First come named turns, each shown by rows before and after it. For each pair of rows after them, which turns, in which order, take the first row to the second? The first pair is done for you.
kepaf:
[ 5  8  6  4 12 -5  3 -1  2  1  1 -1 -3  3 14 10 -5  0  6  4 -5  4  1  9
 12 -4  0] => [10  2  2  8  6  0  4 -7  7  6  6 -7 -1  2 12 11 -5  0  0  2 -3 -2  4 12
 10 -6  5]
[  3 -11   3   6  -3   9   3  -8   4  11   1 -18   6  -9  -5  -3   0 -11
 -13  -6  20  -5  18  -9  -5  -1  17] => [-10   3   2   1  -7   9 -12   2  -9   2 -10 -14   9  -3  -9 -12  -3 -12
  -6  -6  16   2  19 -13 -16   5   7]
[ 16 -12  -6   5  -7  14 -12 -14   4   4  10 -10   8  -6  -5  -6   4  -5
  -6  -7   6 -11   4   1   0  -7   8] => [  2   5  -7   1 -12  16 -24  -6  -8  -5   0  -9  14   0 -10 -13   2  -8
   3  -7   2  -4   5  -4 -10   2   1]
[  5 -11   4   8   9  -2  19   2  15  10  -4   7 -22   6   7   1  -8  -8
  -6  -7   1 -24  -6   0   0   7  -8] => [  3  -9  -3  10  -1   4  12  -2  15  12   0  -2 -15   6   1  -4  -9  -9
  -9  -9   6 -31  -1  -1 -10   7  -3]
dor:
[-12   8  -2  -3 -17  -2   8   0  11   3   2  -1   0   9  -4  -1  -1  -6
  -5   1   8  -8   6   2 -18  -7  -2] => [ -3   1  -3   1 -16   3   7  -8  17   5   6  -5   1   2  -4   1  -1  -6
 -10   1  11 -11   5   1 -14 -11   5]
[ -6  -5  -7   5  -7   1   1  -3   6   0   7  -4  -9  -1   2   7   2 -11
  -9  -5   3  -7   3   6  -4  -4   7] => [ -3  -9  -3   6   1  -2   6  -4   7   2   7  -2 -10  -1   4   9   3 -10
 -12  -4   1  -3  -1   7   1  -4   4]
[-4 -1 -3 -4  9 -9  0 15 -9 -2 -7  1 -3 -7  0  2  6 -4  7 -5 -3 13  3 -5
  4 -8 -7] => [ -7   1  -5  -3   2  -4  -8  14 -10  -4  -7  -5   1  -5  -3  -3   5  -6
   7  -5  -2  12   6  -9  -4  -5  -7]
Sadod:
[-18  -7  -2   2   4  -6  -1  13  -2  -1 -11  14 -17   0   6   9   6   5
  -6   1 -11   0  -7  -1  10   0  -8] => [-17 -12  -3   4   2  -6   5  11   4   5  -9  11 -21   1   5  10   7   3
 -13   0  -7  -4  -6   1   7  -2  -7]
[-19 -15 -14  11  -6   7  13  -7  10  25   7  -1 -18  -6   9   6   1  -2
   4  -4  -2  -5  30  -4 -27   8  14] => [-14 -15 -14  12  -5  16  -2 -15  10  23  10  -9 -10 -12   8   4   0  -3
   4  -5  -2  -4  30  -7 -24   8  21]
[ 17 -19   5   7  13   7   1 -13  16  -1   2  -1 -11  -5   1   6   0   5
   5  -1   0  -2 -15   2  20   1   5] => [ 17 -15   8   5  14   8  -6 -12  12  -3   0   2  -8  -5   3   9   2   6
   8   2  -3   1 -16   0  22   5   5]
[  5 -11   2   0   1  11 -13  -5  -2 -16   6   2   3 -11  -1  -5  -8  -1
   0  -3   5  -9   0  -9   8   7  14] => [  3  -7   3  -2   2   7 -18   0  -6 -20   0   3   1  -7  -1  -7  -7   0
   5   0   0  -2  -4 -10  10  10   8]
Nar:
[  5 -11   1   3  13   6  -7   7   9   7  -3  -4  -3  -1   2 -10  10   6
   1   7  -3  -7  10   1  25   6   8] => [  2 -14   0   1  11   3   4  10  12   9  -1   0  -7   2   1  -8  10   5
  -3   6   1  -8  11   5  20   5   6]
[ 12 -31  -1   2  -6   8  10 -20  13  20   8   1   1   2 -17  -6  -9   3
  -8  -5   4  -1   9   5   9  -5   5] => [  7 -28  -4   1 -11  12   1 -19  11  15   9  -4   6   1 -20 -11  -8   2
  -7  -7   5  -3   8   1   5  -3   8]
[  3 -14  -5   4  -1  -6  24   3   9  12  12   3  -6   3   4  -3   5  -4
  -4  -1   6  -7   1   4   0  -5  -1] => [ -3  -6 -11   4 -12   2  11   0   4   6  10  -5   1   5  -2  -9   1  -6
  -5  -8  10 -12   8  -3 -11  -2   2]

Each pair is 2 to 3 turns apart.
[ -6   8   0  -7   3 -11 -13  -7 -16 -14  -4   6   7  -2  -1  -1   4  -1
  10  -2  -3  20  -2  -5   6  -8 -11] => [  0   4  -5  -3  -3   1 -15 -19  -9  -9   3  -2  12  -9  -6  -2   5  -6
   4  -7   3  13   1  -7   6  -9   2]
dor dor
[ -4   7   4  -3  -6   7 -14   8 -18  -8  -6  -2   4   5 -11  -5  -9  -5
   6   1   2   6   1  -3  -8   7  -7] => [ 15 -14   4   3   3  14 -13  -9  -5  -1   4  -8   4  -8  -7   1  -4  -3
  -1  -1   5   1  -2   1   7   1   9]
dor dor
[ 12  -3   5   8  15   0 -12  -5  -5  -7  -4   1  -3  -9   0   5  -3   9
   3   5  -3   2  -5   0  16   0  -1] => [ 14  -5  -2  10   2  10 -18 -13  -4  -5   1 -11   2  -8  -5   1  -3   5
   0   0   2  -7   4  -3   8  -3   7]
kepaf kepaf
[  0  -5  -4   1  16 -26  13  16 -12  -4  -7  15 -12   7  18  -4   1  16
   0   1 -10   5  -5  -9   2   5 -17] => [ 18 -23 -11   8  14 -15  18  -4   5   7   9   3  -8  -3  17   0   3  14
 -12  -3  -2  -8   0  -7   7  -6   1]
kepaf Sadod
[  2   2   2  -4  14 -13  -9   5  -5  -6 -12   2   1  -2   5   1  -2   3
  16   1  -6   8  -9  -4  10   4  -6] => [ 15 -10  -2   3  12  -3  -8 -11   7   1   0  -9   6 -10   2   4  -2   3
   6  -4   2  -2  -7  -3  14  -2  10]
kepaf kepaf Sadod
[ -3   1  13  11  19 -12   1   0   2   0   5  13 -12  -3  11  14   5   1
 -10  -4 -26   4  -8   0  15  -6  -8] => [  2  -7  10  13  15 -11   8  -5   8   6  11   9 -13  -2   8  16   4   0
 -18  -8 -22  -2  -6   1  14 -11  -3]
Sadod Sadod
